Rotation paths and how fast each direction turns (deg/step):
Each turn is a multiple of 5 degrees from 10 to 175, or 0.
Each row of a path follows its step; steps can be skipped.

step 0: [ 15   1   5  -8   9   0  -3  13  -2  14 -14   4   7  -4 -17   4   7  16
   8   0  -6   5  -3   9 -13  -6   9   5 -12  20  -7   5  -5   8  -6 -10
  -7   4   7 -19  15   1  -6  -9   5  -3   8  -8  13  -1   1 -12  18  12
  -6  -3 -22]
step 3: [ 11  -4  -2   0  14 -12 -19  -7   2   1   5   5  -5 -11 -10   4 -11  11
   3  -5   4   2  -9 -11 -14  -2  23  12 -17  10  -8   4  -3   4   0  -1
  24   2  -1 -13  -4  19 -13   1  -3 -11  12  -9  -6 -12  -2  -2   2  -5
  -2  -9 -13]
step 4: [ -7   6   0   0  12  -5 -11   5   4   7   8   0 -10  -4  -9   1 -17  -3
 -11   1   7  13   6   5  -7 -24  -2  18 -11   0 -13  -3  -3  -1  -7 -17
  15 -11  -8  -4  -2  10   0 -11 -16   3  -5 -16 -16 -12 -15   0  -4  -1
 -18  -1   2]
step 10: [ -5 -19  -1   4  12 -14  -8  13  -2  -2   5  16   3  -2  -8  -5 -14   9
   8 -11  -6  -7  11  -4   8  -6  16  -2  -1   6   0 -11   2   2 -30  -8
   1  -9  -2 -10  17   9   8   0  12  15  10   0 -12   9   9  -4   2  -5
 -10   9 -10]
step 11: [ 10   0 -22  -2   4 -18   0  11  16  17   3   6  -1  -4   4   2 -14   9
  -7  -6 -14  10   5   4  10  -1  13   3 -22  11   6 -10   5  -1 -18  -7
  -2  -1  -4 -19  -4   3   6  17  -9  12  -5   3  -3   8 -10   2  11   2
   1   8  -6]
step 13: [ 14  -8 -10   1   7  -2 -14  14 -10   5  -9  10   8  -2 -15   6 -18   6
  14  -1  -4  -7  -8  -7  10  -1   2  -1   9  -2  -4 -12 -23  -1  -7  -3
   5  12  10 -25  12  -7   4  -8 -10  -3  10  -6   6  -3   8   6   0  18
 -11   6  -7]
step 18: [  8   4  -6 -10  11  -6  -4   2  -3  17 -16  -4  14  -8 -11   1   3   5
   1  -6  11   5  13   8 -14   5   6   6  12  18   1 -14   7  16 -15  -2
   0  -5 -21   2   9   4  -1   1   8  -6  -3  -3  -4 -11 -24  -4   9  10
   3   7 -18]
step 20: [ -9   0  -2  24   8  -4 -17  -4  -3  -1   2  26   2  -9 -21  12  -3   4
  -1  15   2   2  -3  11  -4 -16  -7  13 -10   3   4  -5 -14   3  -5  -2
   4 -14  -4  -7   0  17   5  -9   8   1  -8 -17  -8 -13   1  -3   9  12
   3  -3  -2]
step 21: [  0   4  -5   4   6 -11  -6  -6  21   7  -5  18  -9   4 -17  -3 -14  -1
   5  -5   8  -6   8  -5 -12 -14  15   7   3  10   2  -6  -9  11  -6   4
   6   8 -16 -10  -9  21   0  -7  -1  -3 -12 -13  -4   1  -4   8 -10  12
  12   2 -19]
step 23: [ -6   7   5   5   4  -2  -5  16 -10   3  20  11   4 -10 -14  10 -14   7
  -2  -2  -9  14  -8  -3 -10  -9  -7  20  -2   8 -15   4 -17   3 -13  -5
   6  -8   1  -6  11   0   8   7  -1  18  -4  -5 -13   9  -2  -1  -9 -12
  -3   7 -22]
Speeds:
[-4 -5  0 -1  1  2  1  1 -4 -3  5 -2 -4  3  3  0 -1  2  1  5  3  1  4  4
 -1 -6 -5 -1  1  1  0 -3  3  2  2 -5 -1 -6  1 -1 -4  0  4 -2  0 -2 -2  2
  2  0  1 -1  2  0 -1 -3  4]
140
[ 2  1 -1 -3  6  3 -7  2  0  1  0  4 -3  2  1 -1  2  0 -2 -5  1  2 -2 -2
  7 -2 -3 -6 -2 -1 -3 -5 -1 -4  1  5  0 -3 -2  2  1 -2 -2  3  0 -1 -5 -1
  3  3  3 -2  2 -1 -2  1  1]
125
[-3 -1  2  2  5 -1 -2 -4  4  6  0 -2  0 -3 -1 -2  3  0  2  3  0 -5  2 -1
  2 -2  6 -8  0  0 -5  0  0  5  0 -3  2  2  1  1 -5  1 -1  0  0  1  3  3
  3  1 -5 -2  0 -1 -3  2 -2]
100
[-3 -1  0 -4 -1  1  2 -1 -1  1  1  0  3  0  0 -2  0 -2  3  4 -2  1 -4 -1
  4  1  4 -1 -2  0 -1  0  1 -4  1 -3  4 -8  4 -2  8  0 -2 -7  2  0  2 -4
  0  1  1  3 -5  1 -5 -1  0]
115
[ 1  3  4 -2 -4  2 -3 -1  0 -3  4  0  3 -2  1  1  0 -3 -4  1  4 -1  8 -5
  4 -1 -1  2 -4  2 -3  0 -1  2  0  2  2 -1  1  3  3  2  2  2 -1 -4  3 -1
 -2  0 -4  0  2  7  3 -5 -1]
25
[-2  1 -1 -1 -5 -2 -6 -3  5  0  3  0 -7 -2 -2  4  2  1  1 -7  4 -3 -1  1
  1  4  1 -1  3 -3 -2  2  3 -1 -1 -4 -2 -3  1 -3  0 -1  2 -1  1  2  1 -4
  1 -6  1 -5 -2  2  1  0  3]
65
[-1  0 -3  2 -4 -2 -2  0 -2  4  3 -4  2 -2  0  4 -5 -3 -1 -1  7  1 -5 -2
  2 -3 -3  0  2 -2 -5 -3 -1  0  6 -2  1  4  0  0 -1  3 -2  0 -5  3  1  0
  1  4  2  5 -4 -1  0  0 -2]
40
[-3 -8  4  1  2  0 -1 -3  7  0  2  0 -2 -1 -1 -2 -2 -5  2 -2 -1  5  2 -3
 -1 -4  2  4  4  1  1  2 -4 -1  1  3  0 -1  1  0  3 -1 -1  3  1 -1  1  0
  3  1  2  1  0 -6  4 -6  0]
55
